(in the rows, 128 means zero)
A: a few groups of rows, each row roughly a mix of its group's hidden directions
A (152 x 11)
[[151 129 163 148 130 135 117 127  95 127  75]
 [136 119 120 159 126  87 126 173 146 117 159]
 [ 90  96 156 157 142 111 161 135 149 129 137]
 [101  95 109 162 113  98 109  99 121 129 106]
 [159 112 115 121 124 146  98 155 135 164  90]
 [106 154 112 110 168 135 124 128 176 134 151]
 [139 110 161 130 126 126 109 122  65 136 114]
 [142 125 162 149 107  73 143 152 125 138 139]
 [161 114 112  84 139 108 107 125 156 155 142]
 [126 134 125 147 102  95 143 107  80 129  95]
 [ 98 123 138 140 158 159 101 145 107  97 100]
 [140 127 154 125 168 168 133 128 136  86 110]
 [131 131 161  94 164 154 100 104 150 117 127]
 [152  90 153 121 141 102 109 111 126 123 172]
 [108 163 129 130  96 106 152 111 138 165 100]
 [140 144  86 156  87 162 126 120 115 116 127]
 [134 153  60 118 118 145 125 112 117 124 133]
 [135 131 167 122 174 118 118  86 119 139 146]
 [ 83  93 101 142 140 108 129 135 152 156 123]
 [ 90 142 125 103 106  97 152 170 125 134 142]
 [134 137 160 133 139 132 116 110 111 129  64]
 [114 120 170  94 137 131 137  91 164 114 136]
 [130 123 126 132 164 187 151 110 148 124 137]
 [134 136 106 107 180 121 127  89 122 135 158]
 [141 138 161  96 155 142 109  81 132 120 113]
 [152 111 133 149 117 112 112  87  93 158 108]
 [111 121 129 140  67  91 114 144 119 124 114]
 [114  90 142 151 125 112 109 126  96 147  85]
 [ 96 123 152 105 165  95 120 101 152 135 141]
 [150 115 182 121 144 130 131 170 126 122 151]
 [150 143  94 159  93 157 150 139 109 112 118]
 [ 91 121 134 154 105 130 100 157  95 118 102]
 [ 93 136 139 125 145 111  88 141 149  84 119]
 [156  97 117 130  87 113 132 112 141 130 172]
 [114 135 156 107 173 143 114  86 136 107 130]
 [119 121 139 145  95 106 150  86 151 159 146]
 [141 121 123 101  99 109 105 162 164 159 118]
 [110 163  87 140  90 134 146 125 152 110 119]
 [116 141  84 128 100  79 127 147 110 118 127]
 [126 121 151 134 156 114 114 113  70 122 100]
 [140 160 125 116 157 175 143 128 130  94 108]
 [149 154  96 148  89 120 150 139 106  99 121]
 [134 114 138 102 150  75  96 104 115 124 142]
 [ 77 159 149 139 137 158 125 107 150 121 137]
 [141 111 152 110 139 121 115 128 185 141 161]
 [102 117 159 106 156 124 153 155 139 136 169]
 [139  92  97 126 164 102 108 151 137 148 150]
 [173 119 174 111 121 133 120  98 113 113 144]
 [168 110 111 140 121 129 159 154 121 141 172]
 [162 144 116 151 121 149 115 115  74 120 109]
 [138 141  86 152 143 134 153 109 172 108 124]
 [165 117 156 121  93 141 119 132 150 120 172]
 [120 138  97 161 101 113 157 138 161  96 129]
 [124 106 144 123  93 123  91  91  92 131 115]
 [120 129 141 164 105 148 158 136  87 110 101]
 [143 136 146 149  70 151 128 111 121 100 116]
 [134 136  98 152  85 124 159 154 143 109 151]
 [125  77 104 132 136 114  89 131  98 148 126]
 [ 88 141 121 157 158 147 119 107 115 146  93]
 [143 122 165 152  74 146 143 112 111 136 127]
 [138 146  68 111  98 133 132 135 127 137 158]
 [ 85 140  96 165 118 128 146 149 125 114 101]
 [103 137  66 114 106 138 103 142 128 131 129]
 [ 94 157 152 113 142 159 140 106 118 110  93]
 [155 149 117  86 145 164 121 126 130 147 162]
 [170 125 156 102 155 132 129  99 155 111 145]
 [103 122 101 149  94 159 132 164 149 112 116]
 [167 131 123 148 120 179 135 110 114 145 155]
 [109 170 131 135 113 177 142  99 145 115 124]
 [ 89 132 110 109 153 131 121 145 154 177 133]
 [119 142  57 130 135 113 114 129 109 127 136]
 [ 87 162 152 134 120 158 144 139 140 108  98]
 [145 129 112 142  58 116 119 127 118 142 134]
 [119 110 188 103 138 119 117 100 115 143 118]
 [156 116 120 118 157 120 168 142  85 143 148]
 [139 153 137 121 120 171 141  89 137  88 136]
 [113 125 126 149  72 126 124 138 149  98  97]
 [147 138  79 115 152  97 116 111 127 125 162]
 [146 134 164  97 112 133 103  96 165 131 143]
 [146 131 152 133 126 183 155 160 146 118 131]
 [139 142 105 112  79 135 109 103 163 114 112]
 [124 140 140 105 150 164 151 117 172 104 150]
 [154 132 167 150 137 126 141 107  75 125 136]
 [105 137 163 109 131 124  91  95 114 129  90]
 [150 130  92 127 125 127 110 155  90 139 170]
 [109 124 157 121 121  76 126 134 133 168 151]
 [ 95 138 125 159  99  94 152 138 132  92 142]
 [152 107 136 164  81 101 124 149 121 125 146]
 [ 97 152 164 134  87 138 114 135 153 109 110]
 [139 142 109 118 174 155 154 122 116  93 105]
 [161 115 122 114 135 108 161 141 143 156 173]
 [142 127 173  88 147 135 106 104 154 127 142]
 [115 126 156 140 169  89 141 147  92 123 135]
 [ 96 114 150 117 161 141 101 102 146 159 106]
 [118 127 135  85 159  91 106 122 146 158 143]
 [ 86 133 107  85 136 120 115 164 136 128 150]
 [146 108  98 170 102 118 135 144 101 160 132]
 [112 123 117  94 141  95 102  99 139 160 155]
 [126 127  79  97 105 148 103 154 133 153 129]
 [138 156  69 137 114 102 112 113 112 132 137]
 [128 137  96 164 119 119 123 140  84 105  96]
 [119 102 132 129 170 105 146 161  89 143 130]
 [158 137 122 124  68 121 100 112 113 138 114]
 [134  91 122 158 180 122 119 135 109 150 114]
 [120 145  82  98  88 112 141 130 154 135 137]
 [ 94 115 127 124 137 111  99 145 171 167 128]
 [149 162 102 139 120 113 119 126  74 129 104]
 [130 148 122 111 130 163 123  79 134  87 115]
 [125 137 116  97 174 161 148 155 126 117 150]
 [147 162 151 108 101 127 144 108 149  97 159]
 [103 128  98 124 139  79 114 113  97 149 144]
 [ 81 101 142 139 127 136 116 162 151 155 108]
 [168 129 121 110 112 117 144 111 155 165 164]
 [110 140  83 152 117  88 123 108  97 125 121]
 [ 84 102 111 144 105 110 130 166 147 115 110]
 [160 124 125 110 163 155 149 134  82 130 145]
 [154 147 101 126  73 105 126 144 147 136 142]
 [172 139 134 139  85 151 144  96 133 119 145]
 [104 129 152 131 156 167 117 162 128 166 121]
 [172 134 122 142 147 173 119 112  95 121 141]
 [129 157 106 165  90 126 159 152 115 108 128]
 [106 122  79 155 140  83 124 132 125 147 129]
 [174 150 162 119 139 139 138  94 106 124 147]
 [141 130 103 163  76 115 111 129 132 123 160]
 [133 108 174 128 104 166 138 121 155 113 105]
 [137 131 121 152  66 119 127 150 146 148 145]
 [134 159 114 124  69 135 128 106 101 139 116]
 [106 158  94 152 105 121 143 110 129 104  90]
 [156 154 113 140  94 178 132 121 113 107 133]
 [135 144 118 171 132 112 135 162  84 109 120]
 [134 151 119 125  96 155 163 108 123 174 134]
 [113 168 151 108 137 159 142 105 169 128 132]
 [146 130 127 148  69 144 124 130 161 142 151]
 [145 140  96 132  95 113  99 106 107  87 127]
 [103 120 164 101 170 126  94 117 145 132 113]
 [142 141 144  92 137 128 120  79 150 149 157]
 [102 148 103 122 108  92 107 120  85 116 112]
 [119 144  88 158 111 172 105 123 146 122 112]
 [107 104 150 141 151 102  96 115 112 125  85]
 [119 132 156 129 136 159 163 121 172 137 160]
 [143 120 109  98 128 107  89  80 120 146 123]
 [127 121 126 119 140 101 116 104 177 174 129]
 [121 148  98 163 113  89 140 155 108 119 150]
 [ 82 128 100 146 149 125 145  93 140  98 134]
 [172 132 118 136  90 133 157 125  90 128 150]
 [171 125 144 152 109 155 158 139 122  90 128]
 [183 135 155 165 118 129 142 110 111 130 120]
 [153 125 141 113 119 180 114 147 150 120  91]
 [165 129  94 153 103 131 166 136 127 124 156]
 [ 79 144 124 138 117 142 114 154 139  86 108]
 [123 129 118 156  94 121 135 122  70 109 109]
 [134 105 132 126 149 140 110  91 154 131  76]]

the one row of each list that fits no group (the others fit one group, some only roughly)
    q828: [142 126 101 155 131 143 171 125  97 154 158]
    q750: [150 108 134 136 169 146 157  98  90 132 135]
    q216: [169 129 120 128 110 101 112 101 127 174 146]
    q445: [115 154  86 164 129 129 146 133 111  87 134]
    q939: [143 151  80 138 128 104 138 164 115  99 123]
    q325: [ 85 140 116 175 147 151 146 145 134 124 145]
    q918: [141 139 109 140 112 150 189 132 121 101 139]
    q631: [104  91 166 123 127 101 103 145 131 162 127]
    q806: [115 156  99 113 121  83 131  83 130 118 119]
    q562: [125 129 153 126 155 154 156 147 157  94 161]
	q918
    q257: [ 91 107 167 114 122 109  86 130 147 142 125]
    q862: [109 155 124  97 158 167 141 125 158 147 143]
    q307: [128  87 147 123 126  98 102 158 154 155 143]
    q176: [124  97 169 139 146 107 151 138 163 155 133]
    q242: [ 69 125 116 136 147  94 134 148 143 129 147]
    q83: [132 123 112 131  69 100 113 118 142 102 148]
    q786: [128 104 128 119 176 166 142 109 117 162 129]
    q551: [135 102 119 148  65 123 140 157 132 131 127]
    q612: [120 123 102 152 115 142 147 180 144 105 155]
    q66: [100  89 146 150 152 107 143 152 123 164 132]
	q83
    q136: [124 151 124  82 124 151 116  88 131 103 154]
    q881: [167 116 163 128 150 159 113 117 112 119  94]
    q587: [129 121 188 108 122 159 144 111 134 118 150]
    q367: [ 89 140 113 136 118 101 143 166 124  95 154]
    q315: [102 159  96 134 122 149 165 150 152 105 120]
    q553: [115 145 113 128 179 142 162 130 143 151 157]
    q280: [153 106 141  99 137 147 117 117  80 145 157]
    q692: [138 159 144 122  83 146 131 146 122  82 134]
    q693: [159 134 122 134  70 154 108 121 119 144 146]
    q331: [128 102 173 147 133 100 140 156 141 151 154]
    q691: [150 149 111 116 122 160 141 118 177 109 155]
	q280
    q596: [166 147  99 131  96 137 138  90 121 157 131]
    q9: [ 92 120 120 150 138 129 140 179 109  96 117]
    q754: [108 137 165 129 184 140 148 129 136 117 150]
    q430: [123 125 109 174  92 137 130 162 101 107 123]
    q80: [141 106 153 117 164 115 100 101 160 157 128]
    q686: [114 115 118 130 123  63 124 155 143 152 123]
    q837: [105 117  73 152 133 113 155 152 113 125 138]
    q373: [155 150  78  92 134  99 123 123 115 119 122]
    q224: [104 137 136  89 139 154 109  90 103 102 125]
    q524: [153 114 153 147 131 127 104 150  82 143  96]
    q330: [153 109 158 150 138 108 152 106 137  85 145]
    q915: [113 138 136 109 185 152 145  98 134 143 139]
	q837
